(in the rows, 128 means zero)
One turn sends every row of this set to another row. A few are shown first. Where does it send the rows asked after them?
k398: [123 152 123 143  87 151 141 128 148  92 140 106 129 101 125 144 104 116
 135  96 175 149 103  90 123 112 125 104 144  99 153 126 120 132 169 144
 134 170 150 159 150]
k701: [124 164 163 140 111  95 140 139 163 137 123 149 116 136 127 163 120 106
  81 130 127 127 117 110 115 125 156 116 104 102 144 139  93 145 158 113
 132 147 133 121 152]
k461: [131 138 107 125  90 137 126 155 163 146 120 116 135 179 134  91 150 161
 150 165 154 135 145 144  90 139 127 120 174 155 180 114 145 133 127 144
 140 160 174 106 144]
k429: [120  99 113 132 124 158 145 128 161 132 134 104 115 105 130 110 120 119
  84 141 108 151 117  96 100  79 102 120 123 102 151 130 123 127 138 127
 138 194  92 101 162]
k558: [138 119 145 141 147 155 130 150 153 145 140 138 137 174 136 111 143 127
 147 150 106 126 165 118 121 130 121 124 154 149 188  89 140 102 158 121
 115 111 164 143 176]
k56: [127 131 153 155 153 145 134 149 153 159 141 136 154 141 134 103 152 131
 120 136  73 130 169 113 106 140 119 137 148 130 167  75 137 115 134 121
 113 121 148 127 162]
k42: [141 118 118 108 126 119  95 122 178 124  92 110 118 167 142 171 121 128
 154 153 159 154 164 129 126 118  93 154 154 137 158 120 140  93 105 136
 172 167 126  97 125]
k157: [108 161 161 138 101 104 128 133 172 147 119 119  96 125 139 145 121 119
  86 101 130 112  97 119 126 129 138 112 102  91 152 168 102 132 152 106
 126 141 135 107 150]
k199: [ 67 143 121 138 113 121 129 130 133 117 161 119 108 140 186 125 130 133
 119 131 145 149 144 104 108  87  88 146  98 105  92 154 112 102 140 159
 139 147 112 128 143]
k999: [ 79 134 133 155 101 125 127 116 131 115 155 118 101 139 143 132 124 123
 108 133 142 141 142 119 125  81  87 155  98 112  99 153  97 101 143 135
 135 144 104 126 164]
k362: [155 120 117 124 104 156 152 107 131 126 130 143 140 112 172 134 103 109
 101 107 138 142 113 153  88 109 115 104 142 131 137 161  76 135 121 170
 168 150 114 131 137]
k73: [114 125  76 146 125 123 110 156 114 115 123 114 133 165 151 110 114 172
 145 118 147  98 131 131 117 163 135 126 175 110 189  96 131 104 119 134
 157 162 134 145 132]
k189: [117 149 159 158 122 169 148 128 120 114 119 131 125 179 150 144 138 169
 104 162 106 110 152 119 134 162 140 158 161 129 153 126 112 124 129 109
 114 125 105  91 124]
k261: [122 120  98 149 144 128 121 148 120 148 159 109 138 167 133 103 122 178
 136 114 141 107  99 132 125 177 142 109 173 100 176 111 116 139 123 124
 114 164 146 131 150]
k943: [135 134 134 108 129 107 110 119 152 130 118 126 142 144 142 178 143 151
 146 144 183 153 129 124 102 146 101 165 160 130 150 121 137 109  88 154
 169 150 145  96 114]
k41: [127 119 166 130 157 177 118 170 166 117 122 146 114 160 136 123 128 121
 155 122  87 120 171 106 134 110 110 116 158 146 165  99 125 125 137 125
 115 119 133 146 143]
k501: [129 153 120 124 110 160 123 167 196 142 121 121 113 175 141 113 175 155
 149 139 122 139 165 155 104 128  96 113 163 163 156 141 139 139 109 150
 130 163 163 132 142]
k702: [135 147 134 170 138 160 122 125 130 129 138 144 123 187 146 156 142 177
 112 141 114 101 174 139 146 148 142 143 185 136 153 117 132 112 153 113
 128 124 104 107 139]
k490: [121 130 144 142 142 151 117 142 149 112  99 127  93 184 143 171 120 159
 127 125 149  89 169 136 150 139 141 147 188 123 150 129 119 119 136 136
 133 148  89 102 121]
k381: [122 126 147 142 146 171 123 123 112 107 127 121 131 165 155 177 124 170
 119 132 148 113 131 114 153 155 147 152 175 113 145 122 110 129 127 106
 124 124  96 105 111]
k950: [156 146 114 147 126 163 127 143 106  87  95 132 134 137 158 133 104 140
 149 136 154 156 111 154 103 129 104 154 146 109 186 120 141  83 103 118
 168 112 145 119 142]
k941: [108 144 151 136 130  99 147 131 164 131 142 127  95 113 141 106 140 146
 107  84 166 124 128 138  79  83 110 153 156 105 136 156 113 106 131 183
 123 160 119 100 172]
k844: [126 139 139 162 108 109 128 137 171 145 140 137 105 106 138 102 139 158
 103  97 171 124 136 124  80  82 129 153 170  93 140 137 100 105 134 173
 118 159 139 140 171]
k925: [117 121 123 131 104 145 138 116 134 135 126 130 120  94 149 151 125 114
  90  99 131 126 118 161  98  96 106 101 121 135 126 176  85 130 106 147
 174 148 108 113 140]
k889: [150 115 169 136 164 172 133 150 160 147 136 156 147 139 145 121 145 131
 131 138  92 143 152 114 120 121 112 135 143 134 153  97 119 122 115 109
 130  83 135 126 147]
k316: [113 149 160 140 104  98 138 133 172 144 122 127  96 124 106 137 119  98
  87 108 128 135 121 132 118 114 132 105 118  96 128 157 107 134 167 111
 127 142 126  93 158]
k935: [144 141 136 121 109 135  96  99 147 126 109 139 128 156 144 173 134 151
 126 161 130 148 162 129 125 154  92 160 162 163 149 102 148 110 112 139
 157 147 125 116 103]
k287: [ 99 148 119 153 100 119 122 119 139 107 154 130 129 150 179 132 119 123
 117 141 150 142 144 105 115 102 109 178 107 101  95 153  84 109 138 147
 150 147 114 145 145]
k998: [163 117 107 139 158 156 118 153 125 104 115 125 138 134 141 105 110 136
 166 136 144 157 100 128  92 115 110 152 139 108 190 116 143 111  96 111
 156 125 151 133 165]
k215: [102  86 109 142 120 154 144 140 151 131 136 103 119 115 112 108 131 101
  89 138 122 140 133 104  93  86 108 113 143  98 141 161 119 124 156 143
 132 194 105 104 163]
k377: [121 119 100 145 123 127 110 127  98 140 147 109 137 142 148 109 102 162
 144 115 154 111 112 150 112 165 115 119 178 103 190  84 127 101 122 137
 131 172 164 128 139]
k743: [136 101 120 135 121 143 147 130 140 139 127 110 130 116 142 113 132 120
  86 168 109 153 140  90  84  75 119 117 140 101 146 135 109 135 151 128
 114 201  95 126 156]
k402: [156 145 128 123 132 146 117 148 119  92  87 147 120 136 148 141 120 136
 151 138 136 132 119 139 113 136 111 161 142 142 206 110 140  94  94 118
 159 119 135 156 146]
k932: [124 122 127 125 120 174 153 129 150 129 134 147 129 109 166 133 109 108
  93 102 125 128 102 165  89  87 113  94 130 131 136 149  92 137 117 149
 168 150 127 101 141]
k28: [111 132  79 154 131 132  93 145 135 145 152  94 103 181 148 119 121 174
 154 111 138 101 143 141 145 159 124 105 151 124 171 122 132 125 124 139
 138 182 139 152 157]
k55: [126 132 147 122 120 128 126 111 135 132 113 141 138 146 160 184 130 133
 128 155 144 138 159 113 110 171 100 161 144 134 154 104 135  88 104 159
 173 126 137  98 105]
k458: [163 139 113 136 148 132 103 150 133 111 107 120 100 162 137 125  89 135
 172 125 134 134 115 157 127 106 114 129 124 129 204 133 133 106 111 106
 161 135 133 131 173]
k785: [ 91 121 147 150 117 113 131 141 155 111 134 130  92 112 126  97 135 136
 109  74 165 115 114 136  75  84 120 141 144 106 134 150  98 112 132 178
 126 164 148 122 162]
k948: [120 150 126 125 113 141 143 159 176 161 159 116 142 175 131 116 184 163
 140 171 155 145 151 111  97 142 102 135 160 141 136 129 140 142 121 140
 117 148 159 114 145]
k7: [ 87 151 135 130 104 154 121 126 156  93 143  94 127 104 139 140 105 101
 123  85 160 134  98  94 137 117 114 123 145  97 137 144 127 126 176 132
 118 170 142 132 144]
k408: [127 165 116 134 110 146 144 161 141 148 139 105 144 149 129 103 174 161
 135 166 150 133 140 143  85 138 116 132 171 137 178 120 164 128 129 138
 116 166 178 113 174]
k923: [ 87 141 125 139  92 146 120 129 141  83 124  90 119  95 123 138 119 109
 126  84 150 150 107 110 121 102 118 107 124 111 131 144 127 134 156 141
 145 165 143 138 134]

k56 -> k408
k999 -> k316
And these:
k199 -> k157
k458 -> k42
k702 -> k558
k889 -> k948
k844 -> k398

